Rows swapped in pairs by one turn or mirror: which row each one swaps with
The rows were stretched afterwards, more along some directions than others.
bel: .14 .03 .05 .24 -.15 -.31 -.02 .13 -.08 .14 -.11 .28 .12 .01 -.07 .07
 -.15 -.02
vuris: .24 .05 .08 .22 -.06 -.13 -.09 .02 .06 .22 -.12 .18 -.21 .15 -.04 .10
 -.26 -.02
Gad: .18 -.16 .00 .14 -.08 -.18 -.22 -.02 -.31 .12 .00 .27 .27 -.12 -.05 -.06
 .09 -.30
dama: .15 .09 .14 .07 -.17 -.32 -.14 -.06 .01 .19 -.19 .11 .05 -.14 .22 -.15
 .14 -.06
tofa: .05 -.10 .13 .01 .20 -.19 -.12 .09 -.18 .18 -.06 .27 .27 -.09 .09 -.05
 .04 .11
posik: -.24 .03 .00 .02 -.19 -.04 -.03 -.09 -.12 .14 .20 -.11 .10 -.12 .20 -.11
 .23 .04
netab: -.08 .05 .05 .04 -.11 .04 -.10 -.05 -.01 .12 .08 -.08 -.28 .04 .15 -.07
 .00 .13
los: -.18 .00 -.03 .08 -.22 -.17 -.12 -.04 -.22 .12 .17 -.02 .28 -.23 .21
 -.17 .29 -.05
mub: .06 -.02 .15 -.12 -.09 -.03 .09 -.01 -.17 .10 -.09 .09 .20 .04 .34 -.01
 .24 .14
mek: .21 .03 .06 .26 -.10 -.26 -.09 .07 -.02 .17 -.13 .23 -.08 .10 -.06 .08
 -.19 .00
bugot: .20 .14 .06 .15 -.14 -.30 -.24 -.08 .03 .11 -.15 .09 -.18 -.16 .08 -.12
 .05 -.13
fefar: -.23 .02 .00 .03 -.18 -.06 -.07 -.07 -.13 .12 .20 -.07 .08 -.13 .19 -.13
 .20 .03
Zir: -.15 .05 -.15 .16 -.23 -.03 -.03 .01 -.30 .04 .31 .11 .02 .00 -.09 .25
 .00 -.16
duk: .18 .09 .02 .19 -.20 -.26 -.19 -.09 .06 .15 -.10 .04 -.16 -.13 .03 -.12
 -.02 -.20
rad: .09 .02 .08 .11 -.02 -.34 -.19 .04 -.22 .16 -.06 .40 .23 -.24 -.06 -.01
 -.01 -.11
bunu: .29 -.02 .04 .00 .13 -.06 -.16 -.03 -.29 .09 -.06 .30 -.04 .04 .03 .13
 -.02 -.13
gef: -.03 .05 -.08 .16 -.05 -.05 -.02 .03 -.12 .03 .15 -.06 -.18 -.01 -.08
 .06 -.15 -.05
kob: .16 .07 .10 .12 -.18 -.34 -.21 -.11 .07 .20 -.14 .06 .03 -.15 .13 -.16
 .13 -.15
Fifo: -.09 .08 .03 .03 -.15 .05 -.07 -.10 .00 .09 .15 -.05 -.24 .01 .13 -.03
 .05 .07
keva: -.01 .10 -.08 .21 -.21 -.17 -.09 .00 -.05 .05 .08 -.09 -.12 -.09 -.04
 -.01 -.07 -.18
doden: -.10 -.02 -.05 .06 .01 .05 .09 .08 -.26 .01 .15 -.02 -.02 .07 -.02 .07
 -.08 .12
silon: .12 -.02 .12 .08 .01 .02 -.14 -.06 .05 .18 -.04 .05 -.30 .17 .10 -.01
 -.14 .07
dod: .16 .04 .03 .25 -.13 -.32 -.05 .15 -.07 .14 -.09 .29 .09 .01 -.09 .10
 -.16 -.01
nebim: -.10 .04 -.08 .13 -.03 .01 .02 .07 -.18 .04 .14 -.08 -.12 .01 -.05 .07
 -.11 .03
Lunaz: -.21 .09 .03 -.12 -.03 -.05 .14 .17 -.38 -.03 .10 .11 .22 -.17 .08 .10
 .08 .17
navo: .21 .05 .09 .22 -.04 -.14 -.16 .03 .09 .18 -.08 .15 -.32 .16 -.02 .08
 -.26 .04
rul: .02 .07 -.11 .31 -.24 -.28 -.24 .00 -.18 .13 .16 .28 -.04 -.14 -.18 .16
 -.09 -.34
Kuno: .11 .06 .03 .25 -.14 -.35 -.03 .15 -.09 .12 -.10 .27 .14 -.02 -.07 .08
 -.12 -.02
zisem: -.10 -.13 .07 -.09 -.10 .12 .09 .07 -.34 .02 .08 .07 .16 .07 .13 .08 .13
 .08
tidav: -.12 -.04 -.04 .01 .09 .06 .09 .11 -.28 .00 .16 .04 .06 .06 -.02 .10
 -.06 .15
div: .10 -.02 .20 -.03 -.12 -.20 -.07 -.08 -.06 .20 -.16 .12 .16 -.07 .33
 -.14 .24 .07
Ninop: .22 .10 .08 .16 -.14 -.32 -.26 -.09 .04 .21 -.13 .07 -.04 -.13 .15 -.12
 .08 -.12
roduv: -.11 -.07 .01 -.02 .11 .03 .12 .11 -.30 .01 .11 .10 .13 .03 .01 .05 -.02
 .17
derin: -.09 -.08 .00 .00 .10 .00 .10 .11 -.29 .01 .11 .09 .10 .01 -.01 .06 -.03
 .16
Foga: -.09 -.06 -.05 .17 -.19 -.26 -.20 -.07 -.26 .14 .14 .12 .34 -.20 .12
 -.13 .29 -.14
pulu: -.19 .04 .05 -.05 -.13 .02 -.03 -.05 -.07 .10 .15 -.14 -.02 -.03 .23
 -.10 .17 .13
sor: -.14 -.08 .01 -.01 .09 .01 .11 .12 -.31 .01 .10 .06 .13 .01 .02 .02 -.01
 .18
pof: .18 .03 .04 .24 -.10 -.31 -.04 .10 -.04 .15 -.12 .26 .06 .04 -.09 .12
 -.17 -.04
gev: .13 .07 .06 .16 -.06 -.38 -.26 .01 -.14 .21 -.01 .37 .13 -.25 -.03 .04
 .01 -.17
ginir: -.16 .09 .01 -.09 -.02 -.05 .04 .09 -.31 .03 .18 .10 .12 -.19 .09 .12
 .09 .06
vilet: .19 .09 .14 .06 -.13 -.29 -.17 -.06 .02 .22 -.20 .11 .06 -.12 .24 -.15
 .15 -.03
bor: -.17 .08 -.01 .08 -.19 -.24 .18 .18 -.16 .05 .08 .08 .39 -.17 .01 .12
 .05 .01
kav: -.16 .04 .05 .00 -.14 .03 -.04 -.10 -.05 .14 .18 -.13 -.09 .00 .22 -.04
 .14 .13
tifar: .10 .00 .01 -.10 .13 .11 -.04 .03 -.33 .02 .08 .18 -.13 .01 .05 .16 -.05
 -.05

roduv pairs with -> Kuno
bel pairs with -> sor
Gad pairs with -> zisem

Rows swapped in pairs by one turn or mirror: which row each one swaps with
The rows were stretched afterwards, more along some directions than others.
vuzuf: -.11 -.26 .12 .29 -.09 -.02 -.14 .02 -.17 .07 .02 -.08 .10 -.03 .30 .12
 -.34 .03
rep: .17 -.03 .06 .37 .02 -.11 .12 .31 -.22 .11 .06 -.09 -.09 .13 .16 -.16
 .25 .24
diz: .30 -.09 .22 -.10 .12 -.10 -.05 .22 -.05 .10 -.04 -.22 .08 .12 .55 .22
 -.25 .13
Suba: .11 .17 .16 .03 .07 -.15 -.05 .01 .03 -.06 -.12 .04 .03 .18 .33 .12 -.37
 .04
Veki: .21 -.32 .12 .05 -.14 -.18 -.11 .11 -.18 .08 .04 -.24 .19 .16 .47 .33
 -.21 .16
gaz: -.14 -.39 -.21 .49 .00 -.01 -.19 .39 .00 .20 .20 -.42 .10 -.21 -.04 .03
 .09 .00
nopu: -.03 -.19 -.09 .16 -.12 -.07 .04 .21 .21 .12 .04 -.16 .10 .02 .00 .06
 -.18 -.13
taf: .10 -.34 .21 .22 -.04 .23 -.05 .40 -.19 -.02 -.03 -.43 -.24 -.09 .26
 -.03 -.11 .21
lilal: .35 -.33 .16 .23 .06 -.12 -.10 .29 -.20 .02 .06 -.34 .10 .10 .54 .31
 -.12 .22
Solof: .19 -.03 -.20 .13 -.02 -.19 .08 .34 .10 .21 .13 -.31 .15 -.05 .11 .04
 .00 .02
roge: -.01 -.17 -.22 .04 .19 -.10 -.20 .32 -.30 .06 -.05 -.09 .22 -.09 .18 .15
 -.05 -.10
nup: .13 .08 -.15 .03 .02 -.09 .08 .11 .00 .07 .00 .01 .12 .12 -.02 .00 -.05
 -.06
fofe: -.12 -.08 -.09 -.01 -.06 .05 .15 .02 -.10 -.09 .11 .10 .10 .10 .10 .07
 -.23 -.24
viko: -.06 .02 -.15 .02 -.15 -.10 .11 .12 -.21 -.06 -.02 -.08 -.02 .01 .10 .16
 -.24 .11
daf: .10 -.30 .09 .11 -.06 .16 -.04 .38 -.08 .00 .04 -.51 -.11 -.17 .09 .06
 -.04 .27
zel: .14 .10 -.07 .31 .11 -.03 -.10 .33 -.18 -.04 -.03 -.24 -.14 -.02 .14 .01
 -.10 .18
nutuf: -.19 -.14 .08 .37 .07 .22 -.15 -.01 .03 -.05 .04 -.04 -.04 -.09 -.05 .11
 -.21 -.16
gopi: .17 -.05 .05 .30 .08 .06 .05 .33 -.11 .14 .21 -.29 -.10 -.08 .19 -.15
 .21 .26
zolo: -.06 -.08 .07 .32 -.01 .26 -.19 .12 -.24 .06 -.10 .01 -.12 -.16 -.03
 -.12 .13 .14
sav: .16 -.40 -.09 .30 .05 .24 -.14 .40 -.20 .27 .07 -.42 .02 -.44 .11 .06
 .00 .18
dif: .13 .09 .23 .34 -.10 -.14 -.20 .12 .15 .00 -.26 -.18 -.17 .24 .29 -.06
 .07 .25
Pubob: .02 -.04 -.06 .34 .05 .00 -.03 .27 -.34 -.10 .07 -.23 -.08 -.03 .12 .09
 -.11 .17
vamir: .12 -.17 .08 .01 -.10 -.13 -.03 .08 .03 .18 -.13 -.07 .16 .12 .28 -.04
 -.12 -.11
Korak: .01 -.07 .36 .28 -.15 .08 .00 .06 .15 .16 .04 -.27 -.14 .06 .22 .00 -.07
 .23
sodu: .14 -.07 .19 .34 .01 .11 -.03 .00 -.26 .01 -.09 .10 -.15 .03 .17 -.09
 .12 .21
Sopi: .12 -.17 -.01 .38 .06 -.02 -.05 .35 .14 .07 -.03 -.34 .06 -.03 .27 .01
 -.14 .02
seka: -.22 .12 -.11 .48 -.10 .08 -.11 .11 -.14 -.20 -.27 .03 -.23 -.05 -.10
 -.18 -.21 .11
vaf: .10 -.02 .20 .00 -.20 -.08 .14 .20 -.06 .02 -.01 -.23 .00 .13 .16 -.04
 -.18 .26
latun: -.11 -.05 -.16 .19 .11 .03 -.01 .18 -.18 -.08 -.02 -.01 .18 -.13 .16 .22
 -.44 -.06
duz: .04 -.12 .25 .34 .10 .27 -.25 -.01 -.10 -.03 -.25 .02 -.17 -.08 .12 -.03
 -.26 .13
Paf: .07 .12 .31 .10 -.14 .08 -.01 .00 .19 .18 -.07 -.15 -.11 .04 .21 -.01
 -.24 .18
lovu: .01 .00 .20 -.01 -.07 .14 .12 .16 .04 -.06 .09 -.29 -.12 .01 .10 -.07
 -.27 .21
dut: -.03 -.19 .09 .40 -.12 .10 -.18 .39 .01 .16 -.09 -.44 -.15 -.25 .27 -.03
 -.06 .31
Pama: -.06 -.15 -.02 .16 -.07 .05 .11 -.01 .04 .03 .11 .03 .08 .10 -.10 .16
 -.13 -.02
ripuf: -.01 -.28 .18 .29 -.11 .18 -.17 .20 .22 .10 -.08 -.23 -.11 -.09 .14 .07
 -.21 .05
todu: .06 -.18 -.21 .39 .02 .04 -.21 .27 -.30 -.06 -.09 -.05 .02 -.16 .10 .10
 -.13 .02
Mev: -.04 -.24 -.01 .27 -.02 -.04 -.03 .09 .03 .04 .09 -.04 .00 .21 .00 .15
 .02 -.01
dulup: .13 -.40 .01 .29 .09 .08 -.20 .35 -.22 .12 .18 -.49 .11 -.29 .39 .29
 -.14 .04
zome: .15 -.11 -.09 .24 .07 -.22 -.23 .22 -.21 .03 -.09 -.03 .20 .00 .37 .18
 -.15 .00
gavo: .07 -.28 .03 .10 .15 .02 -.23 .48 .02 -.03 .08 -.49 .07 -.03 .39 .16
 -.02 .01

vaf pairs with -> rep
Korak pairs with -> Pubob
fofe pairs with -> gavo

